In the data rows, 128 means zero.
Each pair is two rows. How far apart are they, by a hidden measure? 0 means very close, and 20 very far. Two or three weighted sums of its numbers give each row a place; it is the straight-line distance between the places.
c(113, 214, 119, 150, 175, 176, 050, 071, 117, 093, 136, 041)
c(099, 176, 135, 181, 146, 159, 140, 110, 090, 108, 132, 076) 5
c(109, 129, 140, 171, 143, 155, 142, 153, 088, 078, 157, 119)
c(164, 111, 079, 102, 131, 106, 111, 129, 199, 160, 116, 150) 4
c(124, 112, 142, 122, 118, 117, 110, 125, 104, 126, 119, 143)
c(112, 145, 119, 120, 194, 132, 098, 150, 144, 110, 159, 048) 19
c(119, 076, 117, 086, 098, 083, 160, 190, 166, 179, 126, 198)
c(122, 143, 122, 150, 162, 124, 167, 141, 097, 110, 151, 095) 15
c(120, 155, 148, 148, 133, 158, 099, 156, 121, 112, 159, 092)
c(177, 091, 103, 113, 105, 102, 143, 099, 164, 162, 104, 161) 8
c(188, 063, 086, 087, 085, 027, 138, 134, 232, 167, 047, 193)
c(134, 117, 148, 098, 132, 133, 154, 115, 161, 159, 134, 138) 12
c(086, 202, 142, 150, 143, 156, 106, 077, 092, 080, 128, 064)
c(127, 103, 136, 108, 130, 131, 149, 152, 103, 169, 156, 118) 7
c(102, 159, 169, 118, 146, 177, 116, 117, 120, 108, 125, 110)
c(174, 080, 125, 067, 107, 127, 160, 154, 144, 195, 132, 185) 3
c(116, 135, 155, 103, 109, 151, 144, 113, 120, 158, 117, 115)
c(114, 175, 157, 137, 183, 157, 046, 132, 154, 112, 130, 104) 11
c(123, 132, 088, 127, 181, 119, 153, 118, 176, 096, 100, 104)
c(150, 075, 118, 114, 082, 110, 138, 138, 139, 144, 117, 169) 12
c(138, 122, 141, 098, 115, 112, 120, 141, 115, 179, 105, 125)
c(155, 109, 094, 095, 159, 154, 152, 144, 168, 151, 103, 165) 10
c(179, 080, 078, 144, 158, 119, 153, 139, 179, 128, 151, 165)
c(105, 150, 175, 142, 141, 156, 125, 133, 088, 108, 179, 121) 5
c(142, 115, 098, 115, 147, 137, 137, 146, 130, 148, 103, 147)
c(125, 159, 130, 144, 110, 162, 096, 088, 127, 119, 112, 118) 7
c(145, 097, 112, 091, 108, 097, 172, 159, 122, 140, 121, 157)
c(137, 112, 098, 113, 143, 128, 151, 115, 146, 160, 093, 153) 4
c(130, 118, 120, 161, 148, 136, 118, 118, 124, 114, 134, 103)
c(135, 148, 128, 132, 195, 177, 096, 131, 124, 099, 132, 127) 7
c(100, 131, 150, 119, 141, 150, 119, 139, 083, 127, 144, 102)
c(123, 147, 131, 096, 157, 158, 123, 164, 122, 105, 148, 130) 3
c(153, 179, 135, 149, 131, 133, 107, 078, 147, 147, 088, 098)
c(153, 125, 139, 123, 161, 123, 133, 134, 135, 111, 089, 159) 13
c(144, 135, 139, 151, 112, 122, 147, 102, 111, 143, 146, 122)
c(118, 113, 115, 114, 125, 132, 071, 144, 155, 148, 108, 113) 3
c(112, 130, 124, 136, 109, 127, 139, 124, 095, 094, 080, 129)
c(093, 141, 130, 111, 131, 103, 130, 142, 137, 130, 137, 099) 12
c(137, 107, 128, 073, 119, 091, 118, 133, 158, 160, 100, 140)
c(115, 125, 135, 124, 111, 104, 156, 122, 101, 122, 140, 110) 5
c(159, 135, 116, 136, 143, 169, 109, 115, 129, 142, 139, 136)
c(140, 145, 098, 135, 148, 119, 134, 129, 152, 100, 102, 128) 8
c(123, 131, 141, 113, 109, 140, 128, 150, 127, 153, 129, 123)
c(112, 179, 117, 173, 156, 151, 100, 101, 098, 062, 119, 080) 4
c(105, 125, 179, 156, 120, 137, 119, 139, 086, 095, 151, 113)
c(109, 139, 121, 139, 164, 127, 173, 124, 100, 094, 151, 112) 10
c(095, 164, 156, 140, 160, 197, 120, 106, 088, 103, 157, 090)
c(137, 109, 098, 131, 119, 113, 110, 091, 151, 124, 118, 128) 10
c(115, 173, 170, 146, 125, 174, 112, 140, 060, 118, 212, 102)
c(104, 139, 164, 157, 129, 146, 139, 123, 056, 089, 170, 104) 5
c(110, 156, 143, 156, 141, 132, 105, 132, 117, 095, 144, 118)
c(088, 157, 094, 186, 152, 135, 096, 140, 118, 060, 161, 069) 8
c(069, 191, 150, 186, 136, 164, 114, 086, 065, 090, 121, 078)
c(144, 111, 108, 120, 141, 131, 108, 129, 163, 143, 108, 122) 7
c(135, 116, 134, 129, 130, 137, 160, 143, 107, 117, 170, 142)
c(115, 171, 145, 181, 128, 124, 101, 066, 111, 082, 085, 096) 1
c(144, 131, 120, 139, 141, 160, 112, 110, 117, 110, 124, 143)
c(135, 130, 148, 147, 164, 153, 153, 132, 096, 090, 133, 131) 5
c(164, 103, 069, 113, 128, 076, 125, 115, 192, 146, 070, 169)
c(101, 136, 154, 122, 145, 189, 126, 136, 095, 126, 183, 124) 10
c(145, 097, 055, 088, 165, 104, 143, 107, 209, 155, 095, 128)
c(124, 163, 142, 163, 167, 174, 072, 104, 119, 102, 156, 104) 11
c(119, 139, 136, 123, 148, 158, 094, 143, 113, 131, 154, 112)
c(084, 196, 149, 149, 157, 148, 104, 100, 096, 089, 119, 071) 6
c(162, 096, 083, 068, 097, 081, 125, 126, 164, 173, 080, 166)
c(126, 136, 124, 183, 125, 189, 120, 107, 117, 155, 164, 106) 6
c(114, 143, 132, 085, 184, 146, 122, 175, 122, 086, 137, 123)
c(110, 169, 119, 153, 146, 139, 162, 123, 119, 095, 168, 112) 4
c(129, 105, 112, 121, 083, 108, 161, 140, 113, 149, 139, 150)
c(193, 063, 127, 097, 074, 110, 164, 162, 135, 228, 156, 182) 2
c(126, 138, 148, 108, 147, 119, 171, 135, 141, 084, 099, 113)
c(156, 065, 087, 145, 138, 094, 168, 143, 155, 141, 141, 158) 8
c(100, 150, 178, 146, 120, 171, 105, 152, 093, 112, 178, 116)
c(134, 107, 167, 114, 122, 124, 150, 141, 124, 142, 118, 150) 4
c(160, 121, 160, 127, 074, 133, 114, 137, 101, 180, 152, 135)
c(117, 098, 104, 124, 153, 085, 152, 147, 171, 095, 083, 152) 11
c(117, 153, 150, 125, 129, 122, 098, 129, 147, 114, 081, 098)
c(085, 167, 126, 159, 206, 151, 105, 102, 136, 054, 092, 106) 9
c(123, 147, 131, 127, 133, 151, 140, 128, 104, 147, 162, 132)
c(149, 120, 102, 102, 176, 121, 136, 138, 163, 119, 115, 146) 7
c(134, 116, 146, 125, 087, 076, 120, 165, 108, 155, 132, 166)
c(140, 098, 110, 127, 101, 121, 142, 126, 135, 153, 136, 160) 8
c(158, 121, 145, 114, 138, 115, 098, 122, 146, 135, 106, 150)
c(121, 164, 138, 191, 080, 113, 050, 088, 127, 112, 102, 072) 9
c(205, 054, 086, 101, 121, 098, 156, 153, 162, 194, 133, 189)
c(112, 137, 148, 163, 109, 176, 116, 156, 082, 112, 198, 114) 7
c(174, 083, 066, 096, 120, 060, 120, 103, 197, 161, 050, 154)
c(128, 125, 123, 129, 134, 141, 189, 132, 119, 113, 126, 164) 8
c(129, 131, 085, 119, 168, 113, 127, 142, 179, 133, 071, 137)
c(083, 178, 164, 167, 144, 163, 112, 104, 077, 095, 166, 077) 6
c(095, 175, 137, 153, 187, 175, 119, 118, 108, 088, 131, 079)
c(185, 061, 078, 131, 120, 112, 114, 132, 200, 174, 155, 160) 14
c(092, 160, 162, 142, 159, 183, 127, 143, 064, 114, 205, 086)
c(124, 158, 127, 135, 117, 130, 088, 058, 137, 134, 099, 106) 7
c(123, 105, 125, 107, 139, 142, 157, 154, 125, 117, 174, 135)
c(123, 118, 129, 152, 133, 114, 122, 131, 118, 133, 150, 121) 5
c(113, 109, 097, 120, 152, 089, 159, 123, 201, 104, 100, 122)
c(101, 160, 173, 114, 171, 182, 148, 140, 081, 062, 169, 111) 14
c(112, 128, 134, 124, 152, 129, 133, 130, 146, 129, 130, 107)
c(151, 070, 090, 140, 132, 075, 161, 135, 161, 153, 100, 179) 10
c(129, 114, 103, 137, 153, 107, 142, 151, 126, 131, 131, 119)
c(159, 072, 139, 090, 076, 087, 173, 147, 125, 180, 133, 174) 7
c(134, 161, 091, 163, 166, 146, 100, 096, 142, 103, 170, 083)
c(140, 100, 091, 103, 185, 100, 132, 145, 190, 097, 115, 148) 12
c(088, 197, 170, 138, 123, 150, 121, 072, 076, 111, 115, 062)
c(130, 134, 107, 144, 128, 113, 148, 121, 138, 121, 139, 126) 10
c(128, 141, 126, 145, 137, 143, 126, 136, 116, 106, 158, 122)
c(128, 108, 124, 111, 084, 089, 133, 127, 150, 119, 125, 141) 5
c(121, 109, 138, 092, 120, 149, 141, 155, 157, 162, 114, 180)
c(127, 138, 157, 163, 100, 147, 140, 149, 094, 114, 136, 134) 5
c(113, 132, 151, 119, 128, 140, 141, 128, 127, 141, 161, 122)
c(141, 094, 076, 112, 138, 114, 165, 166, 129, 138, 179, 133) 6
c(112, 188, 157, 186, 116, 141, 122, 077, 120, 104, 077, 106)
c(164, 088, 105, 139, 127, 109, 136, 160, 141, 144, 112, 187) 9
c(134, 140, 126, 133, 137, 146, 162, 133, 110, 088, 122, 097)
c(106, 139, 176, 159, 120, 181, 085, 130, 130, 124, 192, 108) 14
c(160, 085, 084, 142, 128, 070, 106, 105, 202, 125, 054, 154)
c(152, 122, 098, 136, 140, 102, 169, 124, 140, 115, 129, 119) 16
c(186, 060, 115, 116, 100, 083, 199, 138, 159, 190, 142, 198)
c(129, 115, 146, 086, 120, 129, 123, 106, 120, 136, 087, 141) 9
c(125, 119, 094, 145, 166, 070, 109, 094, 189, 065, 056, 123)
c(141, 076, 098, 123, 140, 084, 167, 161, 135, 123, 160, 148) 7
c(135, 124, 104, 130, 112, 086, 114, 158, 134, 136, 129, 109)
c(131, 121, 141, 111, 127, 133, 157, 137, 124, 149, 124, 145) 10
c(095, 116, 145, 119, 102, 111, 175, 159, 104, 134, 139, 127)
c(159, 129, 106, 121, 112, 103, 100, 113, 160, 110, 108, 144) 12
c(108, 128, 157, 132, 183, 173, 131, 155, 126, 113, 180, 103)
c(068, 211, 144, 132, 182, 169, 117, 065, 111, 063, 089, 062) 10
c(095, 127, 161, 151, 128, 157, 142, 148, 077, 133, 190, 106)
c(162, 115, 150, 119, 145, 127, 147, 133, 116, 122, 150, 146) 7
c(132, 144, 126, 120, 138, 115, 125, 098, 147, 125, 090, 137)
c(139, 126, 158, 123, 117, 121, 142, 131, 108, 124, 118, 129) 2
c(138, 123, 108, 110, 137, 132, 160, 109, 107, 122, 135, 151)
c(154, 080, 158, 072, 085, 113, 149, 173, 137, 180, 104, 208) 9
c(128, 121, 143, 100, 118, 151, 121, 135, 112, 142, 126, 145)
c(090, 140, 154, 097, 126, 123, 107, 145, 112, 102, 123, 127) 5
c(148, 140, 095, 164, 139, 109, 119, 128, 150, 118, 103, 124)
c(130, 158, 138, 152, 142, 180, 103, 162, 107, 125, 173, 102) 7
c(081, 211, 172, 174, 103, 198, 001, 084, 117, 112, 097, 081)
c(078, 154, 161, 149, 125, 145, 124, 145, 065, 128, 168, 121) 11
c(111, 137, 130, 127, 134, 160, 168, 145, 085, 111, 180, 126)
c(170, 085, 139, 109, 114, 087, 143, 145, 147, 180, 129, 177) 13
c(150, 104, 123, 123, 130, 145, 128, 108, 137, 149, 112, 158)
c(153, 165, 131, 152, 144, 168, 082, 103, 111, 107, 110, 134) 4
c(157, 084, 132, 074, 047, 095, 156, 125, 131, 187, 061, 201)
c(156, 098, 134, 076, 083, 113, 169, 145, 109, 147, 115, 164) 6
c(146, 130, 117, 127, 126, 137, 099, 106, 142, 093, 081, 156)
c(124, 135, 130, 101, 161, 146, 133, 151, 140, 132, 112, 139) 12
c(125, 104, 150, 126, 131, 128, 140, 137, 146, 128, 130, 151)
c(128, 140, 139, 098, 112, 164, 143, 133, 116, 153, 144, 131) 15
c(146, 117, 150, 144, 081, 122, 156, 114, 096, 147, 095, 150)
c(137, 160, 115, 190, 162, 162, 082, 061, 138, 130, 104, 093) 1
c(106, 166, 161, 168, 108, 163, 054, 081, 100, 081, 140, 098)
c(153, 112, 104, 117, 128, 099, 120, 146, 181, 136, 093, 151) 12
c(125, 152, 126, 143, 119, 161, 080, 127, 120, 149, 161, 115)
c(159, 099, 121, 103, 146, 114, 153, 130, 159, 118, 134, 168) 10
c(098, 169, 148, 153, 157, 158, 156, 127, 065, 078, 179, 081)
c(117, 142, 146, 143, 133, 151, 131, 135, 089, 128, 159, 118) 6
c(087, 179, 190, 164, 111, 178, 075, 109, 062, 109, 181, 087)
c(132, 115, 178, 082, 107, 103, 144, 167, 108, 179, 124, 153) 10
c(102, 141, 136, 157, 160, 169, 127, 138, 094, 146, 188, 099)
c(124, 167, 161, 168, 129, 139, 077, 090, 112, 114, 087, 087) 6
